(in the rows, 128 means zero)
Each path below is one point turned by a fixed rotation once a step. After each direction that follows a path, write how fast that rotation turns it, in degrees each step (0 if it stays still).
Each turn is a multiple of 5 degrees from 10 to 175, or 0.
Each row of a path follows its step; steps can be skipped.
Path 1:
step 0: [125 127 126 124 128 139 127 130 126 123 133 120 135 124 131 121 131 122
 128 121 120 131 129 134 140 123 133 126 127 129 132 121 128 135 123 133
 128 127 133 139 134 131 126 128 123 114 127 131 137]
step 1: [129 125 135 127 133 131 125 129 119 119 137 127 127 141 128 128 133 131
 133 123 121 130 121 133 130 125 139 132 124 126 130 125 133 131 129 137
 132 124 130 135 144 128 124 130 127 119 128 132 131]
step 3: [127 129 138 131 137 138 126 129 125 129 138 124 133 123 124 126 134 122
 136 125 124 129 126 137 140 123 140 129 126 125 124 132 130 132 136 130
 130 122 125 140 127 134 130 125 126 124 133 126 125]
step 5: [128 132 133 116 123 131 130 115 126 125 128 126 130 130 136 126 129 132
 134 127 130 130 127 138 138 123 135 137 128 121 126 123 134 132 136 135
 133 122 133 137 128 132 134 135 122 121 126 125 126]
step 6: [123 129 131 129 120 129 127 128 123 124 133 125 130 131 125 124 132 124
 125 134 120 128 120 134 136 123 140 136 125 121 131 126 138 131 131 129
 123 126 131 137 131 132 126 139 121 128 133 122 115]
step 10: [136 128 130 128 125 130 123 131 131 123 127 132 125 125 128 124 131 132
 130 132 140 127 117 134 134 125 127 136 118 117 119 131 128 127 135 133
 129 134 134 136 130 135 128 140 129 127 135 126 124]
step 11: [130 136 131 123 125 124 125 129 127 127 127 127 121 114 125 127 127 120
 128 129 126 123 127 138 134 124 127 133 119 122 129 132 128 138 126 136
 127 128 135 135 121 137 122 135 134 130 138 120 128]
step 13: [127 124 125 121 120 133 123 134 130 121 125 127 127 126 129 128 124 124
 127 129 130 126 124 131 131 128 124 136 123 120 130 117 128 139 125 134
 131 138 140 135 135 134 123 134 130 117 133 133 134]
step 14: [137 129 128 132 127 121 133 137 127 119 131 133 124 126 131 130 134 120
 132 122 124 134 125 134 123 123 133 134 117 124 129 124 129 135 129 135
 131 126 134 136 136 132 118 137 133 125 138 130 131]
step 15: [133 126 125 133 140 134 132 135 134 120 129 125 128 124 122 129 132 119
 128 128 125 130 126 128 136 129 129 136 119 125 126 132 129 130 118 135
 132 132 133 129 132 138 124 133 135 117 135 124 127]
[124 126 129 127 128 126 126 129 130 130 131 126 128 127 129 129 128 127
 132 129 128 128 126 131 125 127 129 129 128 129 127 128 128 131 128 127
 126 130 130 129 128 128 128 125 128 128 126 127 127]  140
[128 128 127 130 130 131 130 126 126 131 131 126 128 132 132 129 129 126
 128 129 126 126 129 130 130 131 130 127 128 129 128 128 127 128 129 128
 128 128 128 127 130 129 129 129 129 129 127 129 129]  20
[130 128 129 126 128 127 130 126 126 129 129 129 129 130 131 125 130 127
 128 128 131 128 128 125 125 126 128 128 127 126 128 126 129 128 127 129
 127 129 130 130 130 129 126 128 126 128 125 130 128]  85
Path 2:
step 1: [127 114 133 140 133 122 125 142 126 121 119 130 127 120 129 126 129 122
 130 131 127 132 133 142 125 122 128 126 130 124 133 131 132 124 125 135
 125 127 132 128 136 124 131 138 126 130 132 128 130]
step 2: [129 116 123 123 117 127 133 131 121 126 119 125 127 127 121 129 140 118
 134 135 135 136 128 118 133 122 124 126 138 125 132 129 130 126 129 131
 130 124 124 122 131 135 123 123 126 124 124 127 132]
step 5: [140 132 123 130 128 124 136 139 129 128 133 127 119 133 127 132 128 132
 134 131 125 128 125 128 132 125 129 142 130 131 126 145 126 129 128 134
 128 121 121 136 129 125 119 131 133 128 121 126 128]
step 6: [128 126 131 145 127 123 134 132 127 124 129 127 135 134 130 127 126 118
 128 134 129 124 126 130 138 139 132 127 128 127 120 126 122 123 138 138
 133 124 131 131 124 129 126 140 122 130 130 124 126]
step 7: [134 121 128 134 134 116 130 137 132 128 126 132 122 139 130 126 136 125
 128 127 138 134 122 129 125 124 123 120 132 130 125 134 126 132 128 125
 132 117 135 127 129 129 136 125 130 133 123 118 139]
step 8: [121 114 130 130 127 127 123 132 126 122 125 127 123 123 127 129 123 115
 122 120 128 132 131 124 129 130 134 136 129 133 130 132 129 132 131 125
 142 120 127 126 124 131 118 135 125 128 124 129 138]
step 9: [129 128 120 128 123 124 127 131 124 124 118 118 138 131 136 127 134 129
 130 124 129 123 129 129 122 119 134 120 134 128 127 132 130 126 147 118
 133 124 127 127 132 125 121 126 126 130 126 123 129]
step 11: [136 122 132 133 132 134 130 134 129 119 129 120 127 131 133 135 127 129
 134 136 125 126 143 131 131 132 136 124 134 126 133 124 118 123 130 130
 133 127 125 135 129 121 120 124 136 136 121 126 128]
step 12: [131 133 131 127 130 127 138 128 126 128 117 131 133 135 126 128 134 127
 123 133 127 130 127 135 132 130 130 125 134 134 129 133 129 119 121 135
 131 121 138 126 129 125 120 137 134 117 119 114 129]
step 15: [126 125 125 129 127 119 132 130 125 121 118 133 128 128 122 131 128 137
 135 129 124 130 119 123 129 129 143 133 124 134 136 125 126 135 134 113
 128 123 125 129 134 132 123 137 127 127 126 124 124]
[126 128 132 132 130 128 129 127 128 127 129 127 128 129 127 125 127 130
 130 128 131 129 129 128 128 128 128 129 128 128 127 131 127 125 126 131
 128 129 130 126 127 126 129 127 126 127 126 126 129]  60
[127 130 128 128 130 127 125 128 128 127 131 130 129 128 128 125 129 125
 128 126 126 129 129 128 129 130 130 130 129 129 132 128 130 128 126 129
 128 127 128 128 130 127 128 132 127 126 131 127 128]  160
[130 127 129 130 126 126 127 129 132 128 130 130 127 128 128 128 128 129
 128 128 127 128 125 127 127 131 127 130 125 128 125 128 125 128 129 127
 127 124 130 128 127 128 127 128 128 126 129 126 126]  45
Path 3:
step 0: [136 132 128 130 121 119 132 124 124 122 141 121 130 127 134 131 125 134
 130 126 130 126 122 135 136 122 126 120 132 141 131 131 137 119 127 117
 139 124 126 122 122 135 133 130 133 132 123 129 126]
step 2: [127 130 123 125 122 124 122 129 123 121 120 121 125 123 126 132 135 132
 122 128 122 117 122 125 122 125 124 140 129 123 129 119 120 131 127 120
 126 120 121 131 129 142 126 133 139 137 121 121 124]
step 3: [130 135 120 120 130 115 129 128 123 126 135 117 124 126 137 131 131 137
 127 129 129 127 130 120 138 120 121 133 139 136 123 130 126 132 119 130
 127 127 130 127 124 133 119 122 135 128 129 124 116]
step 4: [130 137 135 123 143 117 117 133 123 124 129 133 139 115 134 133 124 131
 133 129 130 132 131 124 136 124 125 127 128 135 135 132 133 133 128 127
 130 126 127 128 132 133 131 121 132 138 125 122 131]
step 5: [127 133 125 124 122 135 119 125 137 125 125 138 128 114 125 140 134 134
 130 127 137 132 127 125 125 121 124 125 126 125 127 117 129 134 124 131
 133 121 132 126 125 132 132 128 134 141 118 120 126]
step 6: [123 125 122 123 123 136 124 133 136 127 128 130 128 128 134 130 124 138
 127 127 128 113 128 120 132 114 132 126 136 134 125 124 122 123 120 127
 135 136 127 128 123 134 119 122 130 132 123 115 128]
step 8: [131 141 123 114 121 131 127 131 129 127 129 137 129 126 127 132 123 133
 124 137 131 132 131 129 131 130 127 130 123 124 138 136 134 126 121 115
 133 119 131 127 131 133 125 133 128 136 113 132 129]
step 9: [124 135 126 122 123 139 127 133 128 119 133 130 131 126 128 130 130 137
 134 136 127 112 132 134 127 117 129 127 133 123 122 134 126 132 118 131
 130 113 131 129 134 128 127 123 133 121 121 130 132]
step 12: [130 131 128 130 130 131 127 134 130 129 136 130 134 116 134 134 128 129
 116 128 130 120 129 132 129 124 137 128 127 134 120 133 134 120 133 124
 134 120 140 118 135 132 134 116 134 128 119 133 131]
step 15: [131 141 135 126 132 113 129 124 121 124 123 122 127 122 134 128 128 133
 111 136 125 122 131 131 128 125 132 131 132 128 127 129 119 122 121 127
 127 125 127 119 140 131 128 124 132 134 128 127 134]
[128 126 128 128 132 128 126 127 128 127 126 127 127 128 132 128 128 127
 129 129 128 126 127 128 130 127 129 129 128 125 128 130 127 126 130 129
 128 126 129 127 127 127 129 125 127 128 129 127 132]  130
[127 129 127 128 128 129 130 130 126 129 128 126 129 125 128 129 127 129
 130 125 127 127 129 126 131 127 130 127 128 128 126 127 130 129 128 127
 126 128 127 126 128 127 127 131 127 129 132 129 133]  120
[129 129 130 129 126 126 128 129 130 127 129 128 131 128 126 131 127 127
 130 127 131 128 128 128 127 126 128 128 129 127 131 128 130 130 130 126
 130 125 131 128 129 127 127 126 127 127 128 130 129]  90
[129 127 128 129 127 129 129 129 128 128 130 128 127 126 127 127 130 127
 127 128 123 127 124 128 128 130 127 127 129 128 129 130 128 127 129 128
 130 128 130 126 131 125 129 128 129 125 127 130 130]  25
Path 4:
step 0: [133 129 129 124 129 126 127 133 122 112 124 134 128 128 136 121 137 138
 117 128 120 126 131 132 139 128 119 128 127 124 129 124 127 127 126 135
 125 126 126 132 127 121 124 117 128 136 129 135 126]
step 2: [131 130 134 132 125 136 118 133 117 123 134 140 131 124 132 136 124 128
 137 129 125 127 135 122 122 131 130 131 123 136 133 125 118 131 130 128
 121 129 137 125 120 126 128 128 138 137 124 130 128]
step 3: [128 129 124 137 129 134 124 130 123 128 132 134 123 121 135 124 138 140
 131 124 129 122 129 119 128 126 119 125 126 130 135 133 128 128 131 129
 112 128 130 127 128 125 123 132 134 128 117 140 127]
step 6: [128 124 126 137 124 132 127 129 118 119 130 139 130 130 126 119 123 130
 124 124 132 129 133 116 121 121 122 129 116 133 122 130 134 133 131 122
 128 134 120 138 136 132 120 128 129 131 125 126 129]
step 8: [128 134 125 130 127 129 129 134 138 115 123 133 126 117 133 129 132 136
 128 138 120 133 132 128 134 128 124 121 129 129 121 126 128 135 138 133
 130 134 135 136 130 124 126 128 118 135 127 135 134]
step 9: [120 130 128 135 136 122 123 134 130 124 126 135 128 133 134 133 127 128
 129 135 123 126 138 126 129 124 126 132 128 138 127 123 120 135 136 119
 131 136 129 132 134 123 115 127 116 130 124 129 123]
step 11: [126 131 129 143 134 136 123 124 125 115 121 126 127 124 132 124 138 135
 132 126 122 132 125 118 126 131 121 115 127 133 129 123 127 125 123 130
 121 121 123 128 125 123 126 124 124 120 130 132 132]
step 12: [128 127 125 141 139 127 130 138 138 121 130 133 138 128 128 126 138 128
 125 125 124 122 124 126 131 128 127 122 121 138 137 121 127 130 130 128
 136 122 118 128 128 124 131 122 125 125 132 136 127]
step 13: [129 117 130 130 134 131 121 135 126 117 126 139 137 132 130 129 127 128
 118 136 131 131 131 125 134 125 136 128 127 138 136 121 129 125 134 132
 128 127 123 133 127 124 137 126 131 142 131 127 124]
step 14: [126 127 134 131 125 125 118 132 113 123 127 139 127 127 139 116 131 138
 114 132 124 127 130 123 130 122 123 126 127 131 129 127 125 125 120 126
 123 131 123 129 128 131 128 126 130 137 131 126 125]
[130 129 125 129 126 129 127 128 127 128 129 129 129 125 127 129 129 126
 129 128 131 129 126 127 125 129 127 126 126 129 129 130 127 131 126 129
 130 128 128 127 127 125 129 126 129 126 126 126 131]  80
[126 125 127 129 128 125 126 127 128 125 128 129 126 129 129 130 128 129
 128 127 126 129 127 129 128 130 127 125 128 128 128 127 129 128 129 129
 131 128 127 126 128 125 129 131 128 126 129 125 126]  25
[125 130 130 127 130 127 130 127 129 127 128 127 127 128 129 130 130 129
 130 125 129 129 130 127 127 130 128 130 130 129 130 127 125 132 129 131
 127 127 128 127 125 127 125 128 130 127 128 128 127]  45
Path 5:
step 2: [141 127 120 123 132 135 133 125 126 131 136 128 128 136 124 126 133 134
 120 112 130 134 134 120 122 131 128 137 133 120 125 128 134 132 132 118
 128 126 128 124 129 124 130 130 134 131 130 133 126]
step 4: [131 127 138 134 124 136 119 123 132 126 131 139 127 131 134 123 132 124
 127 142 114 132 132 123 126 127 122 131 123 130 134 134 130 124 132 125
 131 127 126 125 140 125 127 130 130 122 127 130 137]
step 5: [115 128 128 119 138 132 127 127 129 124 134 124 130 120 132 127 131 125
 135 130 121 134 132 138 116 126 130 126 138 127 133 117 129 125 124 119
 123 126 130 126 126 123 137 130 138 130 130 125 131]
step 6: [128 137 140 140 135 129 130 132 131 133 131 123 137 129 137 129 119 135
 137 122 130 130 131 123 131 125 130 123 139 128 118 130 126 135 130 128
 132 133 129 136 131 121 124 126 131 130 124 124 124]
step 8: [130 128 121 138 138 135 127 120 129 122 127 134 120 117 117 124 124 126
 122 116 126 133 127 131 131 129 135 131 135 122 133 131 135 123 139 133
 131 126 125 127 129 128 134 121 129 133 133 132 132]
step 9: [133 125 136 128 135 131 121 134 121 127 135 128 126 127 128 125 125 134
 129 133 138 137 133 128 134 137 129 137 127 122 125 122 121 128 119 123
 137 130 129 117 140 133 129 125 126 124 129 135 126]
step 12: [125 138 128 131 127 138 135 124 125 127 126 129 134 121 134 133 127 130
 126 130 133 130 135 129 129 127 135 129 135 132 120 125 125 126 132 129
 136 131 124 119 128 117 127 145 134 119 116 129 132]
step 13: [122 129 130 138 126 130 127 124 132 131 141 128 134 136 131 127 115 125
 132 129 131 124 124 127 125 125 126 135 139 127 137 135 134 125 135 121
 132 122 132 116 121 130 133 126 124 125 131 124 126]
step 14: [132 136 135 120 136 122 125 129 132 126 126 120 127 124 125 120 126 130
 123 117 126 126 133 122 124 123 131 133 135 122 138 131 129 124 128 126
 126 124 125 123 142 122 118 126 127 135 134 133 135]
step 16: [123 118 136 134 131 146 119 136 133 127 126 124 133 128 121 131 122 131
 133 129 124 133 128 129 123 132 128 128 119 138 134 126 129 137 136 128
 130 126 126 130 130 130 132 123 129 122 125 133 136]
[129 130 129 128 128 131 126 129 128 130 127 128 130 127 125 127 133 130
 127 126 128 125 128 127 130 127 127 126 126 130 126 129 130 129 130 129
 128 128 127 129 125 129 129 130 128 129 127 130 126]  85
[127 125 130 126 126 129 125 128 129 126 127 130 129 126 130 129 129 129
 129 131 126 129 130 128 127 127 127 128 127 128 126 127 127 129 127 129
 127 129 129 128 125 128 127 124 132 128 126 129 129]  60
Path 6:
step 0: [126 135 128 128 128 121 123 129 118 132 134 126 126 126 135 125 129 138
 116 134 120 126 123 127 144 131 119 131 130 132 128 126 133 128 131 135
 133 121 121 125 137 126 131 134 128 128 124 131 127]
step 5: [125 126 128 124 118 134 128 122 140 129 130 126 127 117 133 119 142 131
 113 125 127 124 122 131 128 130 126 126 126 128 127 135 121 135 122 125
 128 135 124 127 131 130 130 131 133 129 122 126 122]
step 6: [128 129 138 125 123 123 112 134 126 126 127 115 128 124 135 134 135 130
 126 132 131 140 126 136 127 132 125 130 132 131 126 123 131 132 129 134
 130 126 134 130 119 134 119 132 122 129 129 130 126]
step 7: [125 129 120 128 135 127 131 138 134 132 129 133 133 116 127 136 130 128
 127 125 121 126 120 138 124 123 117 135 137 128 130 131 125 125 118 136
 131 133 128 132 132 133 126 121 128 119 129 128 128]
step 8: [128 132 124 121 124 124 129 121 124 142 135 127 133 130 138 122 141 131
 121 131 124 134 130 132 130 133 123 132 128 138 124 125 125 126 130 120
 136 126 134 125 131 131 134 126 134 126 118 133 123]
step 10: [127 124 126 129 126 125 131 134 125 127 133 126 135 124 138 135 126 127
 129 119 116 131 127 126 116 130 121 129 122 133 128 135 121 133 130 135
 136 129 128 132 136 132 120 121 123 134 120 125 124]
step 11: [132 130 126 129 129 139 123 124 127 139 127 127 139 123 129 127 128 128
 120 126 125 124 128 138 129 128 136 131 129 137 140 130 129 129 133 130
 137 124 134 134 116 128 134 130 136 124 123 129 122]
step 12: [132 117 115 135 123 121 108 124 120 130 131 127 132 124 132 130 131 130
 127 131 122 124 117 128 122 132 126 130 126 121 127 127 134 123 127 125
 127 129 129 121 127 132 128 123 127 132 125 126 134]
step 14: [120 124 130 128 120 138 117 124 121 132 126 121 128 125 131 134 134 124
 126 126 135 132 129 144 127 127 121 127 124 134 128 130 129 132 124 125
 126 131 125 138 120 131 132 121 124 134 124 128 121]
step 16: [122 127 123 118 138 128 126 125 123 133 137 128 135 130 130 130 136 126
 129 129 123 129 122 127 135 134 121 129 132 137 114 136 132 130 129 126
 131 127 131 135 128 127 126 119 131 120 124 119 132]
[127 129 127 129 127 127 131 127 128 126 127 128 123 128 127 128 127 127
 132 127 128 130 130 129 129 129 129 127 126 128 130 126 128 128 130 128
 124 128 130 128 129 127 129 129 130 126 129 126 130]  0
[129 129 129 129 131 128 127 126 126 127 127 125 126 126 132 126 129 127
 125 129 130 127 127 129 128 128 130 128 126 125 128 125 129 125 129 129
 127 127 127 127 127 129 127 129 128 129 128 130 129]  120
Path 7:
step 0: [139 122 128 122 122 125 126 128 129 132 134 131 129 128 126 122 125 136
 127 125 121 119 123 132 116 137 128 124 137 116 130 123 131 115 124 133
 124 121 143 135 125 125 132 134 129 126 130 124 137]
step 2: [124 131 133 139 131 126 125 133 125 122 129 141 126 129 124 134 120 134
 118 132 131 126 132 130 134 125 138 125 133 137 121 143 116 126 120 126
 133 130 124 128 128 133 129 125 139 127 130 131 119]
step 6: [128 122 135 119 126 122 120 136 130 135 126 130 122 127 129 128 130 139
 122 135 124 116 134 129 127 120 139 132 127 131 127 140 128 126 123 133
 125 141 129 124 132 132 140 134 124 127 121 135 129]
step 7: [133 136 126 122 139 128 124 127 132 125 127 143 123 115 129 138 120 127
 123 130 115 129 130 127 121 130 127 126 136 125 129 124 125 129 130 128
 126 130 133 126 130 136 127 129 127 136 123 113 117]
step 8: [124 129 119 138 145 131 124 124 116 126 140 127 126 133 117 127 125 122
 134 122 126 132 128 128 121 128 123 137 131 138 120 129 134 136 124 133
 125 124 132 131 122 127 129 124 133 124 125 129 126]
step 9: [129 123 127 124 128 134 119 141 133 119 123 131 123 137 134 113 130 121
 129 128 135 120 133 137 133 136 132 126 131 131 121 131 132 118 125 133
 129 125 132 138 123 131 135 126 129 124 134 136 129]
step 12: [134 126 126 132 131 130 117 131 134 121 135 132 122 127 117 115 121 135
 128 131 122 138 124 121 126 136 130 137 138 132 127 138 125 129 131 123
 120 124 127 136 132 132 143 128 134 128 126 126 131]
step 14: [126 132 128 119 130 135 130 127 125 130 134 133 139 126 126 130 130 125
 112 126 135 124 134 134 115 126 127 117 127 136 126 129 134 122 127 133
 136 124 136 136 129 131 119 122 136 132 135 133 120]
step 15: [125 129 138 129 131 131 126 130 125 130 121 136 124 134 128 128 134 138
 127 134 119 135 125 128 122 132 125 125 130 139 115 141 129 127 133 116
 131 129 130 119 119 125 132 121 129 118 128 141 131]
step 16: [124 130 131 128 129 116 129 145 143 119 133 136 127 115 122 130 130 131
 134 131 122 124 137 124 126 134 130 129 134 117 127 132 124 129 124 128
 117 130 130 128 124 125 132 126 129 125 128 126 139]
[127 131 130 128 127 128 128 129 130 130 128 129 128 126 127 128 127 128
 127 129 126 129 126 128 129 125 128 128 128 126 129 131 127 128 129 128
 129 130 126 126 124 132 128 125 129 128 125 128 128]  80
[129 130 124 128 128 130 131 127 127 127 128 129 131 130 126 129 130 125
 128 129 124 128 125 126 127 127 127 127 127 129 126 127 129 127 127 128
 128 131 126 128 129 128 128 129 130 129 128 129 127]  110
[127 129 127 123 128 127 130 129 127 127 127 128 127 130 132 126 126 127
 128 129 129 130 126 127 125 128 130 129 127 129 126 128 125 127 130 127
 128 128 127 128 129 127 130 125 128 127 127 125 128]  130
[129 127 127 129 128 127 128 128 125 130 126 132 127 130 127 130 126 128
 130 128 127 126 128 130 130 127 132 127 125 125 127 128 127 131 127 129
 129 127 129 129 128 129 128 130 127 127 128 126 128]  20
[128 127 128 129 132 129 128 131 126 127 127 127 126 127 128 126 127 129
 127 126 126 128 127 124 130 128 126 131 128 126 129 127 129 129 127 128
 127 127 127 130 128 128 127 127 131 129 128 126 128]  80
